In the data rows, 128 means zero.
Here are some points, each followed by its number:
[147  77  67 122  96 140 162 122 149  81 149 119 132 160 135  75 109  93 157 107 161 175 127 180  99 174 100 108 182 134] 0
[125 140 134 122 107 122 166 186 156 144 104  71 120 108  83  75 105  97 135 166 146  93 176 139 174 125 159 182  82  97] 1
[114  84 171 189 103 111 147 160 123 159 119 171 172 130 139 127 164 112  79  85 153  97  98 139  85 151 148  78 126 104] 2
[121  77  82 118 107 177 173 126 153  96 186 145 143 127 135  75  72  90 157  96 101 172 116 162  96 162 144 138 175 119] 3
[ 95 162 175 122 137 122 106  96 153 166  93 171 139 160 117 146 176 160  83  85 138  82  75 132 111 159 141 116 126  97] 4
[162 177 130 100 111 114  92  82 156 137  78 160 102 127 150 146 116 183 161 111 138  86 176 128 174 122 133 108  85  97] 5
[ 92 136 119 118 181 163  84 141  93 103 123  71 102  86 102 127 157  90 172 174  71 149 150 117 170 133 122 160 152 182] 6
[132 140 101 174  85  85 114 186 164 126  82  85 154 138 113  71 116 138 161 174 142 105 172  99 159 122 126 182  93 104] 7
[166 125 116 114 166 151  92 104 112 129 145 178 146 171 176 101  90  78  87 114 142 164  98 128  81 166 156  86 137 119] 8
[170 177 127 178 140  81 144 182 145 111 104  85 158 145 158 105 116 134 168 163  90  79 153  95 129 110  78 108 123  86] 9
[151 158  90  96 174 133 151 134 116 114 156  71  79  90  80 123  83 108 146 177 175 146 124 113 170 107 137 104 160 175] 10
[ 84  95  78  85 178 166 158 167 116 114 186  78 161 104 128 123 101 175 135  96  68 183  94 147 144 110 152 127 149 138] 11
[144 114 101 181 166  96 106 137  82 148 134  89 158 108  83 138 142  93 180 166  71 131 161 125 174 136 100 186  74 115] 12
[132 106 149 148 137  92  99  78 101  81  86 171  79 116 161 146 112 134 183 170 153 108 179 110 125  88 126 149 152 167] 13
[ 77  95  67  96 178 166 151 160 112 111 186  82 154 104 139 123 101 175 146  92  71 183  98 136 133 118 159 127 163 138] 14
[110 103 171 189 126 125 132 163  93 152 171 141 143  97 117 146 172 116  79  96 164 108  86 136  85 162 152  78 137  89] 15
[ 73  88  67  88 178 166 147 137 104 107 186  93 139 116 139 123 105 175 157  88  79 183 101 151 133 122 159 119 163 152] 16
[155 147 130  92 178 155 114 148 127  74 167  78  76  97 132 127  86 127 142 177 164 153 109  95 107 114  96 123 182 167] 17
[166 173 112  85 148  99 170 119 134 137 141 100  83  82  72 123 105  93  94 151 175 160 124 151 177 129 159 116  97 164] 18
[132 103 116 137 114  81  88  93 142 140  78 111 102 153 147 161 150 171 183 159 127  82 176 106 181 118  92 175  97 126] 19
[173 177 156 103 126 151 103  82 130 152 112 137  91 134 102 112  79  90  76  92 168 164 150 173 114 118 167 130 134 145] 20
[121 162 149 111 100  88 177 119 142 166 112 160 150 142  80 135 176  97  87  77 175 134 124 136 163 118 152 116  74 100] 21
[103  73 116 107 159 140 166 171 127 107 186  78 172 101 158 142  83 183 150  88  68 179  94 136 155  95 137 123 130 115] 22
[ 92 162 168  88 103 114 155 160 134 107 175 156  76 116 106 146 127 145  79 144 172 131 105  91  88  92 122 142 182 164] 23
[125  80 168 189 100 114 151 167 142 163 104 167 180 156 154 109 150 108  79  81 131  97 135 147  92 118 122  78 126 108] 24
[158 173 134 103 107  85 170 104 145 166 130 145 124 116  72 135 153  93  83  92 175 138 116 154 177 129 159 116  78 108] 25
[144 177  67 148 166  81 158 108 108 129 179 156 132 119  95 116 124  93 102 114 172 175 112 169 155 144 137  82  85  93] 26
[114 166 168  88 114 144 129 156 130 103 160 130  76  90  95 157 120 145  79 163 175 142 105  91  88  99 115 153 178 167] 27
[114  69 123 155 114 133 170 186  93 140 156  74  87 123 106 112 172 183  98 163 164  93 105  84 144 155 100 142 160 123] 28
[144 166  86  96 114 155 121  82 130 103 149 175 176 156 180 135 120  90 154 133  90 168 116 169  85 103 100  78 141 126] 29
[158 147 160  85 137 177 140 122 112 152 112  89 117  82  72  94 124  93 105 170 135 134 146 125 177  99 148 164  82 182] 30
[106 132 156 122 100  88 173 130 145 178 104 175 154 153  83 131 172 108  83  73 161 134 120 143 163 107 148 127  78  93] 31
[158 114 164 111 155 181  84 152 112  81 145  97  98 104 173 120 131 119 146 159  68 142 127  95  81 129  89 171 178 156] 32
[110  69  90 148 166 118 140  82  86  77 171 119 132 108 176 157 101 186 172  99 101 179 153 151 137  92 144  93 156 126] 33
[144 173  75 129 122 103 166  96 134 166 134 137 158 123  76 112  94 116  90  99 175 149 138 169 177 151 159  90  74 108] 34
[151 155  97 189 140  81  95 156 101 144  82  93 165 130 113 123 142 127 168 174  83 116 142 110 174 129  85 182  74 119] 35
[147  99 153 152 103  85  95  78 108  85  82 171  83 119 161 153 127 130 183 170 161 101 179 136 122 110 115 142 141 149] 36
[129  99 116 163 181 148  92 130 108  70 156  74  83  90 158 116 164 116 176 140  79 175 146  99 118 136 100 134 182 164] 37
[155 114 138 103 185 137 106  78  82 107 138 164  79 127 150  86 105  97 142 170 157 153 116 128  88 122 156 104 175 178] 38
[173 177 153 111 170 174  99  82 127 137 127 130 102 104 135 168 146 156  83 118 138  93 116 132 114 162 156  78  85  93] 39
[140 158 119 107 137  88 151  96 179 148  86 111  87 164 180 135 168 164 109 129 149  79 124 106 114  95 141  82 175 119] 40
[155 173 119 122 122  85 170 100 108 166 127 141 150 134  72 127 150  93  83  99 175 146 112 158 177 133 163  97  78 104] 41
[103 151 168  85 114  81 173 167 134 133 164 164  87 127  98 142 150 145  76 125 175 127  90  99  96 103 148 119 178 119] 42
[ 73  84  67  88 185 166 144 130  86  88 182  97 139 112 143 127  94 160 154 107 105 179 105 151 137 122 159 123 171 164] 43
[ 88  69  71 144 103 166 166 108 149  92 186 137 146 130 109  79 112  90 180 107  83 164 127 173 122 155 122 156 175 130] 44
[173 177 164 163 152 122  95  89  97 155 115 115  79 134  80 164 105 108  76  99 168 131  90 147 144 151 163 119 130 134] 45
[166 103  71 118  77  85 155 145 138  96 134 141 158 130 176 120 124 164 168 148 109 168 183 177 122  92  96 108  89  82] 46
[129 132 153 100 159 170  84 156 116 107 108  74 124  86 128  94 142  90 168 177  68 146 165 102 122 125 107 186 149 175] 47
[ 99 121 175 118  88  99 155  82 168 144  78 175  91 138  91 168 120 179 157  96 127  86 165 147 122 114 130 164 108 138] 48
[121 166 134 129 137  88 132  96 168 152 101 111  83 149 176 157 179 168  87 137 168  82 105 110 103 118 148  78 145 112] 49
[ 84  80  71 178 111 114 181 156 134 126 179 100 169 123  80 109 153 104 165 159  68 142  94 147 151 140  96 186 123 119] 50
[118 147 127 152 114 125 144 186 149 152  93  71 102 134  83  75  94 108 120 166 157  86 172 117 177 129 159 182  93 108] 51
[ 99  84 156 189 148 118 129 119 112 163 153 156 139 104 128 149 176 145  79 122 168  97  86 136  85 155 170  78  97 100] 52
[ 80  69  71 155 118 166 177 108 145  88 186 108 132 123  98  94 138  93 180 107  75 164 120 165 125 155 133 156 171 138] 53
[155 140 156 122 126 125 103  96 130 166 108 178 154 171 176 138 105  82  98  85 149 123  90 139  77 166 148  86 134 112] 54
Which three points above are nearest to each new point? Their numbers follow each, nearest first.
[129  73  78 137 159 103  99 111 179  70 141 123 113 119 173 164  86 168 161  92 142 175 146 143 118 151 118  86 182 100] ~ 33 0 43
[173 177 164 100 170 155 118  89 104 148 145  97  79 116 121 131 146 149 109 174 153  86 112  99 140 129 163  78  89 126] ~ 39 45 49
[173 177 160 103 178 148 103  85  93 118 160 100  76 104 117 127 135 156 146 170 157  90  90 117 137 140 159  82 111 126] ~ 39 45 10
[114  77 171 137  81 144 144 186 127 163  93 152 176 160  98  90 135  90  76 151 116 101 161 117 137 103 107 116 149 171] ~ 24 2 31
[173 177 168 100 152 163 114  93 119 148 119 119  79 134 124 153 168 149  98 166 153  79 109 102 133 133 141  86  85 104] ~ 39 49 45
[158 151  93 189 140  77 106 156  97 144  93 104 172 138 121 109 131 130 161 174  75 123 146 117 170 129  85 182  74  93] ~ 35 12 7
[173 177 145 133 178 170 103  85 123 129 164 152 109  93 117 135 138 149  76 114 161 108 112 132  96 148 163  82  85  89] ~ 39 45 52
[173 158 175  88 118 170 144 130  93 148 141 100  98  86  72 142 131 123  79 159 161 127 112 102 151  84 130 160 108 175] ~ 30 27 18
[151 177 171 170 126  92 103  89 116 163 108 134  83 156  95 172 150 123  76  77 164 116  90 143 137 144 148 130 130 108] ~ 45 4 25
[129 155 134 144 122 144 155 182 112  96 134 100 158 123 161 164 179 119 172 174  83  90  94  84  99 107  74  82 149 123] ~ 9 32 37
[ 99 118 171 107  92  96 158  82 168 140  78 171  87 134  91 157 109 186 150 114 135  86 153 121 129 107 130 168 134 171] ~ 48 13 36
[155 177 127 155 155 122 140 182 112  96 134  93 143 112 161 153 168 123 176 166  83  82 109  87 107  92  74  86 145 126] ~ 9 32 37
[147 129  67 103 178 155 103 111 104 111 175 164 146 160 180  90  86  82 124 118 120 183 112 132  85 136 148  90 160 141] ~ 8 29 38
[114 103  93 181 170 125 106 134  86 152 145  93 161  90  80 135 142  93 180 163  68 153 153 125 174 114 111 186  78 134] ~ 12 35 6
[162 140 108 103 152 159  84 104 119 129 160 175 143 171 180 109  86  78  94 103 120 175 109 125  81 162 152  90 137 130] ~ 8 54 29
[132 177 168 163 118  99 110 130 123 159 108  93  79 142  80 168 127 145  76  92 172  90  90 113 163 166 152 153 134 119] ~ 45 4 25
[118 147 142 107 122 159  80 167 116 137  93  78 158  90 124  94 135  90 172 177  68 134 168 106 148 133 107 186 111 175] ~ 47 6 35
[136 158  67 189 122  81 147 171 108 129  89  93 172 149  98  90 146 116 157 174  83 120 131 128 163 136  78 182 104 123] ~ 35 7 12
[106 103 175 107  92  92 147  82 156 126  78 171  87 134  95 161 120 183 168 133 142  86 153 117 122 103 126 164 141 171] ~ 48 36 13
[125  80 168 178  85 125 147 171 156 155  97 175 184 160 150  97 138 108  76  88 127 101 150 139 111 118 111  82 123 115] ~ 24 2 31
[114  95  75 163 155  92 106  78  86  74 130 164 109 138 180 157  86 179 180 133 142 175 165 139 118 110 122 101 145 130] ~ 33 13 36
[158 177 168 129 111 133  95  85 153 152 108 175 146 164 169 146 116  90  79  73 135 131 116 162  92 129 137 101 111 100] ~ 54 20 8
[110 166 171 129 122 140 103 100 160 159  93 178 169 153 147 149 172 142  79  81 127  90  75 132 107 144 126  97 111 108] ~ 4 54 2
[103 140 164 140 103 125 106 152 175 174  89 156 120 153 113 135 161 156  79  73 161  86  94 113 125 181 130 145  97  89] ~ 4 31 2
[166 110 175 103  85  99 110  93 168 133  78 171 124 108  76 161 131  97 154 103 120  90 179 143 148 159 130 160 119 149] ~ 48 5 36
[144 121  75 126  92 107 158 115 142  81 141 156 176 127 176 131 120 156 165 144  71 175 183 169 103  95  92  78 115 104] ~ 46 29 33
[166 170 171 148 126 118 103 141 112 163 112  89  79 145  80 157 101 134  76  88 175  90  98 117 137 162 156 149 152 126] ~ 45 20 4
[151 158 101  88 174 133 144 141 123  92 164  71  79  90  83 127  86 108 150 177 175 149 112 117 155 118 126 104 175 167] ~ 10 17 18
[ 95 162 171 133 133 103 114 119 149 170  89 152 109 168  91 135 179 164  90  81 138  79  79 125 137 162 141 156 119  97] ~ 4 31 21
[162 136 164 118 137 114 103  89 127 159  97 178 132 175 173 142  94  82 105 118 153 112  90 125  77 151 148  86 156 138] ~ 54 8 38
[144 114 134 185 155  99 114 134  93 163 164 123 158  86 102 142  83 101 172 163  71 120 135 110 177 122 137 186  74  82] ~ 12 35 50
[162 158 175  92 137 159 125 141 116 107 149 115  83  86  72 146 101 134  79 170 172 146 101  99 111  92 126 160 152 175] ~ 27 23 17
[158 166 168 118  88 122  99  78 153 137  82 178 139 164 176 157 124 104 131  88 149  97 150 136  85 144 118 112 104 115] ~ 54 5 4
[155 136  78 107 166 144  92 115 116 129 171 175 154 168 180  94  90  78 109 118 123 179 105 125  81 155 148  86 137 126] ~ 8 29 54
[114 129 175 114  85  92 140  82 164 122  78 175  91 142  95 168 127 179 157 103 142  90 168 143 118 110 122 164 100 152] ~ 48 5 36
[118 166 175 140 103 107 118 141 153 174  93 115  87 164 109 157 153 149  76  77 168  86  94 106 133 162 126 153 141  97] ~ 4 49 45
[125  80 168 185  92 114 151 167 153 166 104 164 184 156 154 109 135 108  79  81 127  97 146 143  99 125 118  78 123 108] ~ 24 2 15
[132 118 104  96 185 151 121  78  78  92 171 141  87 130 158  79 101  97 142 163 142 175 116 132 103 125 156 112 175 178] ~ 38 17 43
[155 144 119 126 185 170 118 160  82 103 179  74  76  86 128 101 109 145 139 177 146 138  94  99 103 122  85 149 163 167] ~ 17 32 10
[114 129  97 170  88  88 129 186 168 118  82  89 150 127  95  71 138 142 157 170 138 116 179 110 163 114 152 179  82 100] ~ 7 51 1
[155 166 160 107 107 163 110  85 145 137 119 178 176 153 176 135 146  97  90  96 123 127  79 154  88 133 118  78 126 112] ~ 54 29 8
[155 114  75 129  77 107 151 130 142  81 134 160 176 134 176 131 112 156 157 144  90 172 183 173 103 110  92  82 104  89] ~ 46 29 33
[121  77 168 166  81 133 151 182 156 159  93 167 184 164 135  97 142  97  76 103 116 101 153 121 111 110 115  90 141 130] ~ 24 2 31
[151 158 123  92 148 174 103  82 134 100 153 178 180 108 169 123  94  93 109 137  86 172 124 162  85 118 115  78 141 152] ~ 29 8 54
[158 166 134  96 118 166 110  82 145 107 153 178 176 149 176 127 124  90 102 122  97 164  94 158  85 118  96  78 137 134] ~ 29 8 54
[ 99 132 164 133 100 140 103 148 175 159  93 178 161 145 128 131 153 171  76  77 146  86  86 113 111 177 122 123 115  93] ~ 4 2 24
